Questions about the matrix below. Rows and columns are numbered from 1.
1) Give the entry in the top-left corner.
2) Give the entry in row 3 and column 2.
3) Give the top-right entry.
4) Give the entry directly above -33.
5) Give the entry in row 3 and column 1.
6) Give the entry at row 1, column 2.
7) Give the entry directly above -886.
8) Give the entry directly above -252.
[[180, -17, -268, 332, 85, -362, -131, -739, -608, -833, -81, -458],
 [-170, -258, -255, -252, -284, -268, -189, 310, -167, -36, -240, -27],
 [-125, -145, -234, -311, -403, -117, -355, 287, -187, -130, -173, -10],
 [-92, -74, -219, -342, -473, -33, -469, 218, -229, -214, -142, -25],
 [796, 575, -84, 412, -232, 224, -521, 260, -582, -886, 339, 73]]
1) 180
2) -145
3) -458
4) -117
5) -125
6) -17
7) -214
8) 332

data =
[[5 1 7 5 5 7 3]
 [4 2 7 5 5 4 3]
 [4 2 7 5 5 5 3]
 [6 3 7 5 5 7 3]
 [6 7 4 5 3 7 6]
 [5 3 4 5 4 8 6]
 [5 5 7 4 5 1 3]
 [5 3 7 5 5 7 3]
 [6 7 7 5 5 3 3]
 [4 1 7 5 5 7 3]
 [5 3 6 5 5 8 3]]
Rows and columns are numbered from 1.
The entry at row 1, column 3 is 7
The top-right entry: 3
Which number is the entry in row 1 and column 2?
Answer: 1
Which number is the entry in the bottom-left corner?
Answer: 5
Which number is the entry in row 2 and column 1?
Answer: 4
The entry at the centre is 5
The entry in row 2 and column 2 is 2
The entry at row 1, column 1: 5
Which number is the entry in row 3 and column 1?
Answer: 4
The entry just left of the centre entry is 4
Which number is the bottom-right entry?
Answer: 3
The entry in row 2 and column 3 is 7
The entry just right of the centre entry is 4

[[ 38 -75   3 -43 -53 -57]
 [ -2 -31  15 -26  13  71]
 [ 53  42  59 -69 -90 -66]
 [-29 -24 -34   6 -51   6]]
The second entry on the main diagonal: -31
What is the largest entry in the first column?
A: 53
The entry directly above -24: 42
What is the 2nd entry from the end, reading row by row?
A: -51
The entry directly below 38: -2
The third entry in reading order: 3
What is the fifth-last entry, reading row by row?
A: -24
The top-right entry -> -57
What is the smallest entry in the first row?
A: -75
The smallest entry in the last column is -66
The entry just right of -51 -> 6
What is the bottom-left entry?
A: -29

28,27,-49,-55,27,39,19,19,-2,28,32,-49,37,-32
31,-24,-7,-26,-19,-20,-4,35,16,-23,33,-27,-2,-12
-3,-3,-77,-70,-18,54,68,-8,-39,12,-4,-39,80,9
12,-15,1,-6,-18,1,-3,4,21,-18,5,17,6,-2
-27,-20,93,101,-10,-64,-68,-19,31,-35,-33,73,-85,11
53,0,34,10,18,-33,-68,45,65,-21,51,-8,-41,-63
-12,41,-29,-18,43,23,-6,-15,-25,38,-4,-39,1,-34
-29,2,-19,-6,-6,17,30,-25,-34,11,-28,1,21,24
-9,3,21,25,6,-12,-11,-4,0,1,-7,14,-18,8
34,1,-33,-46,6,6,14,37,2,6,41,-55,18,-20
30,-4,18,5,7,-22,-37,29,35,-14,31,-10,-24,-34
3,-19,53,46,-14,-38,-33,5,31,-26,-2,44,-45,14
-29,13,-28,-12,0,38,39,-33,-34,21,-31,8,38,23
0,-19,12,10,-23,-9,11,1,5,-15,-4,25,-1,29
Find the bottom-left entry.
A: 0
The entry directly below the smallest entry is -41
The first entry in the row that holds the smallest entry: -27
Find the last entry, reading row by row.
A: 29
The first entry on the diagonal from the top-right corner is -32
The fourth-last entry, reading row by row: -4
The entry directly above -38 is -22
Find the bottom entry of the column that holds the largest entry.
A: 10
The top-left entry is 28
The last entry of the smallest entry's row -> 11
Find the entry just left of the largest entry.
A: 93
The fifth entry, reading row by row -> 27
Find the second entry on the diagonal from the top-right corner.
A: -2
The entry just left of -64 is -10
Find the third entry on the diagonal from the top-right corner.
A: -39
The entry directly above the largest entry is -6
The 3rd largest entry -> 80
Find the second-last entry, reading row by row.
A: -1
Find the entry just right of 73.
A: -85
The entry directly below 68 -> -3
The entry just right of -21 -> 51
The 4th entry, reading row by row -> -55
The entry just left of the smallest entry: 73
Find the entry just left of 93.
A: -20
Find the maximum.
A: 101
Find the 2nd entry, reading row by row.
A: 27
The 5th entry from the end, reading row by row: -15
The 3rd entry on the main diagonal is -77
The third smallest entry -> -70
The smallest entry in the last column -> -63

Questions about the grid below.
1) Which number is the second entry on the diagonal from the top-right corner?
2) Which number is the bottom-left entry?
3) Which number is the last entry, reading row by row?
4) Which number is the largest entry in the first row?
5) Which number is the last entry in the row that holds the smallest entry?
6) Which number is the second smallest entry?
7) Which number is the entry directly above -14.245?
8) Which number is the top-right entry?
[[ 18.369  13.416   6.910   4.419   9.047  -2.770 -14.987  -5.628]
 [ 17.696  15.062   6.404   6.189  11.232  -1.914 -13.874  -4.540]
 [ 18.313  13.416   6.910   4.419   9.047  -3.627 -15.482  -6.715]
 [ 17.976   6.006   9.191  -3.549   0.308   4.939 -13.502  -8.166]
 [ 18.032   6.829   8.684  -2.663   1.400   5.796 -14.492  -8.529]
 [ 18.144   6.829   8.684  -2.663   1.400   5.796 -14.245  -8.166]
 [ 18.313   6.829   8.684  -1.778   1.400   5.796 -13.750  -8.166]
 [ 18.200   6.006   9.191  -2.663   0.308   4.939 -13.626  -8.891]
 [ 17.528  15.062   6.404   6.189  11.232  -2.770 -13.874  -4.902]
 [ 17.864  15.062   6.404   6.189  11.232  -1.914 -14.121  -4.540]]
1) -13.874
2) 17.864
3) -4.540
4) 18.369
5) -6.715
6) -14.987
7) -14.492
8) -5.628
